128 stands for zero in the data rows.
Here is a table of points, one per row:
[077 185 125 138 096 159 167 149 175 140 122 003 133 158 088 086 157 138 156 178 099 156 060 156 103 131 101 120 088
 120 175 183 102 163 129 151 077 190 144 121 144 152 159 169 152 130 112 121]
[137 185 126 098 105 168 117 152 140 131 250 159 170 094 085 096 098 192 088 092 057 118 152 154 044 193 171 135 136
 146 189 185 184 184 206 126 126 104 100 102 115 162 104 093 132 087 122 165]
[144 162 154 055 160 224 162 113 180 146 135 160 103 176 078 152 127 126 135 192 147 178 173 095 075 076 068 188 103
 132 156 197 128 163 039 078 143 114 101 096 124 102 134 111 171 097 194 098]
[187 161 153 134 198 181 192 114 114 137 117 136 145 094 173 097 137 207 166 078 147 168 198 131 145 144 105 133 153
 126 110 090 107 120 215 110 175 131 143 153 130 134 163 209 105 123 169 043]
[173 102 165 126 236 091 180 121 166 168 130 122 099 123 087 120 117 129 076 125 071 002 105 079 033 100 112 103 153
 088 077 123 136 141 115 156 050 095 131 079 116 110 130 163 222 200 111 111]
[096 122 103 115 088 148 179 107 139 140 156 114 156 157 142 037 126 056 147 150 088 160 088 116 114 132 141 119 164
 159 009 162 103 126 085 095 125 066 091 173 140 104 136 082 110 119 177 115]
[173 096 126 120 093 102 080 096 051 083 108 089 106 098 148 162 122 237 157 128 132 093 109 096 050 060 107 110 124
 157 096 098 217 062 131 109 129 148 158 169 107 166 117 114 103 124 154 061]
[116 055 164 129 064 192 174 073 110 136 111 117 150 149 153 142 093 172 091 111 126 032 192 157 079 144 073 157 154
 022 143 108 127 115 105 087 121 058 141 120 171 157 158 115 101 159 015 134]
[126 252 068 133 138 128 151 082 076 148 093 069 078 162 097 095 173 129 116 033 154 069 180 132 109 148 148 094 096
 131 108 011 087 156 117 099 106 125 068 116 133 083 088 082 119 031 137 177]
[118 129 154 048 094 069 059 135 117 131 096 165 085 169 194 112 135 112 168 154 095 096 161 168 067 143 093 168 158
 091 193 127 148 185 094 174 099 119 130 180 160 122 082 211 160 102 143 206]
[134 092 156 139 135 201 000 111 104 111 170 100 130 096 142 160 159 098 088 222 143 074 180 094 129 154 076 101 072
 141 112 118 042 134 161 100 103 180 113 130 136 081 175 087 162 162 197 132]
[133 126 126 188 201 081 106 089 077 136 148 175 160 117 113 109 098 077 131 173 122 153 124 084 016 120 095 051 168
 134 188 151 181 116 103 046 183 186 161 136 143 136 077 167 036 080 098 092]
[075 116 102 145 106 082 088 098 167 155 132 138 165 115 096 058 148 128 141 214 108 132 153 157 117 068 155 143 080
 147 106 057 114 085 097 205 171 104 061 079 128 061 140 137 074 173 119 115]
[077 077 152 168 116 128 191 224 115 098 085 203 151 065 164 105 100 104 177 061 125 162 159 031 104 108 194 067 098
 071 150 110 143 105 136 097 134 177 111 150 122 128 161 152 138 105 133 145]
[124 110 125 103 074 138 182 175 099 148 043 094 152 156 078 113 076 099 149 170 167 096 220 108 159 125 082 111 126
 182 087 095 144 114 189 202 098 215 100 156 138 129 084 091 111 112 096 138]
[080 158 137 142 068 052 136 147 116 182 221 071 099 144 120 163 086 112 122 120 154 198 116 121 130 204 138 172 096
 130 034 170 118 157 121 099 135 138 074 145 118 121 094 163 129 199 172 109]
[194 135 164 166 100 144 175 196 162 021 151 146 073 115 155 143 181 176 064 172 175 120 115 118 176 142 143 108 179
 146 125 118 187 134 102 107 164 150 108 109 177 139 095 110 081 147 103 120]
[218 194 110 125 118 098 106 166 121 137 088 122 142 121 143 123 040 119 088 127 159 185 120 138 215 044 156 041 139
 080 126 129 106 194 139 131 205 111 136 130 130 146 121 128 141 190 177 129]
[142 102 145 079 099 068 183 040 122 124 156 154 086 149 163 150 157 153 080 064 105 255 104 154 106 108 139 127 143
 145 157 156 082 125 164 079 049 172 114 088 163 144 172 117 119 186 104 175]
[151 061 109 141 209 168 058 159 132 128 109 102 033 137 123 166 132 142 108 112 044 171 099 106 138 107 131 181 146
 102 108 094 096 180 167 229 128 147 134 076 135 201 167 101 064 072 107 143]
[162 079 155 102 160 166 102 139 038 134 165 075 036 134 088 141 185 099 179 092 067 142 165 177 133 153 187 126 123
 118 167 184 136 065 166 139 188 102 156 106 164 132 129 112 169 204 108 108]
[137 103 101 126 083 214 075 104 162 107 075 172 109 109 117 199 106 143 176 120 068 111 096 144 155 154 147 073 145
 158 078 179 068 122 152 092 150 109 099 048 128 147 071 237 210 126 073 157]
[125 153 165 133 099 095 137 151 128 027 089 170 114 132 111 108 143 081 069 072 150 082 089 085 101 106 151 190 136
 163 147 049 106 123 136 103 162 129 159 131 154 201 078 124 151 192 112 086]
[076 107 106 133 165 071 106 104 124 109 175 131 165 144 120 081 114 203 133 115 167 173 171 125 186 149 118 133 160
 134 090 193 035 109 061 155 127 128 136 108 127 136 149 067 188 039 155 091]
[057 138 123 138 243 163 129 167 124 109 149 110 152 161 114 160 069 184 126 098 165 124 051 096 114 151 163 133 181
 169 179 120 137 133 195 090 130 128 107 192 136 123 140 121 122 247 152 147]
[144 090 088 097 159 113 205 211 154 166 210 142 121 124 159 115 129 107 159 156 151 127 134 189 139 148 034 116 076
 179 139 030 074 125 064 096 199 127 128 167 063 115 152 129 160 119 085 172]
[112 192 137 143 094 074 149 157 164 161 096 186 128 094 166 198 133 150 106 120 124 091 042 174 129 106 102 135 114
 113 074 233 082 081 204 100 206 154 175 170 142 116 156 069 131 065 180 119]
[132 154 095 089 127 145 083 146 148 116 183 163 175 139 162 180 170 087 077 131 184 193 071 154 056 143 132 090 133
 055 061 146 138 057 166 190 069 045 159 140 132 126 114 169 151 063 049 100]
[136 134 112 143 149 022 121 162 104 125 152 139 116 109 109 123 144 137 184 228 141 065 144 104 185 097 181 143 083
 097 145 187 111 207 170 111 040 031 115 142 138 147 129 125 084 123 000 129]
[192 067 178 169 162 135 071 189 161 115 091 079 177 139 121 120 142 165 090 054 139 158 125 109 147 097 135 165 124
 154 146 173 108 088 136 088 101 072 148 148 129 075 034 162 067 139 176 135]
[112 155 158 090 092 087 072 073 087 115 113 125 184 147 044 135 137 090 140 057 110 104 095 095 216 141 029 134 130
 128 109 114 194 156 095 151 196 154 065 170 105 104 192 128 131 107 063 119]
[151 136 112 159 100 100 117 144 168 147 124 102 125 187 185 178 116 089 182 109 172 096 142 160 100 176 146 126 089
 183 178 172 146 111 111 194 133 113 117 069 105 085 239 123 094 098 151 114]
[116 150 063 131 144 174 129 070 137 118 093 156 138 090 150 118 136 111 145 082 139 066 116 134 123 180 087 109 074
 152 145 222 116 143 027 199 147 167 117 200 087 109 100 077 042 220 140 130]
[145 178 174 133 204 104 188 062 125 110 070 101 174 118 218 162 104 141 130 147 102 247 131 099 183 186 153 126 110
 124 145 075 166 094 121 128 149 089 137 095 138 134 095 086 152 143 151 124]
[080 125 094 120 106 117 094 166 104 168 109 136 146 165 197 075 162 147 118 128 143 006 081 083 213 085 103 140 139
 126 215 130 181 061 154 103 100 117 118 046 137 165 099 179 131 166 188 104]
[107 182 166 118 173 136 192 173 077 113 128 119 147 045 130 139 099 111 075 161 127 127 102 154 162 111 155 088 165
 151 114 163 103 090 083 127 114 116 162 117 139 155 150 206 031 072 168 160]
[115 013 119 109 152 133 187 038 190 119 147 077 175 140 168 109 138 083 104 134 148 117 126 159 123 110 220 176 098
 130 121 141 147 203 152 135 203 186 148 142 115 103 107 149 186 018 114 151]
[128 075 076 168 124 092 102 085 180 134 069 138 076 127 053 090 166 107 121 128 176 123 185 182 114 211 093 117 084
 130 135 154 203 131 155 137 102 081 121 130 110 168 155 123 136 146 232 170]
[136 043 144 064 064 148 143 072 191 135 165 156 111 129 064 243 151 156 153 139 091 113 111 107 176 175 198 113 148
 076 187 053 061 140 100 117 098 126 220 142 112 133 111 117 079 122 183 113]
[098 147 094 203 109 157 130 150 143 143 161 171 156 119 140 176 114 094 095 090 103 138 176 148 209 018 102 118 152
 162 147 024 168 103 085 137 047 135 160 167 158 135 068 144 158 091 134 085]
[104 162 153 081 161 140 017 186 202 145 090 130 131 141 142 101 152 108 159 132 112 128 163 221 134 159 172 157 145
 102 050 116 172 128 082 102 088 206 183 093 106 131 158 074 113 181 066 153]
[113 156 093 189 070 127 168 126 025 124 153 172 209 169 061 106 171 134 208 188 127 135 127 149 098 079 125 185 151
 110 101 105 105 158 165 173 113 130 115 111 050 131 127 109 156 145 167 200]
[155 091 153 157 107 171 109 112 030 150 060 182 108 084 132 091 055 127 121 143 159 177 015 137 181 133 157 147 116
 153 144 049 190 140 106 140 099 132 135 118 163 086 140 116 142 115 093 101]
[121 185 107 148 087 124 130 100 182 142 147 062 044 089 138 094 134 073 135 132 148 157 165 050 145 111 114 161 181
 114 162 138 132 106 131 143 150 123 135 171 061 094 177 084 219 093 057 139]
There is one direction along which these points spread out most. Take the direction at right angles to it along which they spread out most. Go by this last direction. Where along it does each point below lie, from 0 to 99? The average is 50, and the first point in the table lies past the average. One standard deviation of the points above along it is 16.
[080 125 094 120 106 117 094 166 104 168 109 136 146 165 197 075 162 147 118 128 143 006 081 083 213 085 103 140 139
 126 215 130 181 061 154 103 100 117 118 046 137 165 099 179 131 166 188 104] 50
[194 135 164 166 100 144 175 196 162 021 151 146 073 115 155 143 181 176 064 172 175 120 115 118 176 142 143 108 179
 146 125 118 187 134 102 107 164 150 108 109 177 139 095 110 081 147 103 120] 49
[075 116 102 145 106 082 088 098 167 155 132 138 165 115 096 058 148 128 141 214 108 132 153 157 117 068 155 143 080
 147 106 057 114 085 097 205 171 104 061 079 128 061 140 137 074 173 119 115] 35
[155 091 153 157 107 171 109 112 030 150 060 182 108 084 132 091 055 127 121 143 159 177 015 137 181 133 157 147 116
 153 144 049 190 140 106 140 099 132 135 118 163 086 140 116 142 115 093 101] 34
[118 129 154 048 094 069 059 135 117 131 096 165 085 169 194 112 135 112 168 154 095 096 161 168 067 143 093 168 158
 091 193 127 148 185 094 174 099 119 130 180 160 122 082 211 160 102 143 206] 67
[077 077 152 168 116 128 191 224 115 098 085 203 151 065 164 105 100 104 177 061 125 162 159 031 104 108 194 067 098
 071 150 110 143 105 136 097 134 177 111 150 122 128 161 152 138 105 133 145] 34
[076 107 106 133 165 071 106 104 124 109 175 131 165 144 120 081 114 203 133 115 167 173 171 125 186 149 118 133 160
 134 090 193 035 109 061 155 127 128 136 108 127 136 149 067 188 039 155 091] 39
[133 126 126 188 201 081 106 089 077 136 148 175 160 117 113 109 098 077 131 173 122 153 124 084 016 120 095 051 168
 134 188 151 181 116 103 046 183 186 161 136 143 136 077 167 036 080 098 092] 41
[112 192 137 143 094 074 149 157 164 161 096 186 128 094 166 198 133 150 106 120 124 091 042 174 129 106 102 135 114
 113 074 233 082 081 204 100 206 154 175 170 142 116 156 069 131 065 180 119] 45
[136 134 112 143 149 022 121 162 104 125 152 139 116 109 109 123 144 137 184 228 141 065 144 104 185 097 181 143 083
 097 145 187 111 207 170 111 040 031 115 142 138 147 129 125 084 123 000 129] 64
[132 154 095 089 127 145 083 146 148 116 183 163 175 139 162 180 170 087 077 131 184 193 071 154 056 143 132 090 133
 055 061 146 138 057 166 190 069 045 159 140 132 126 114 169 151 063 049 100] 67
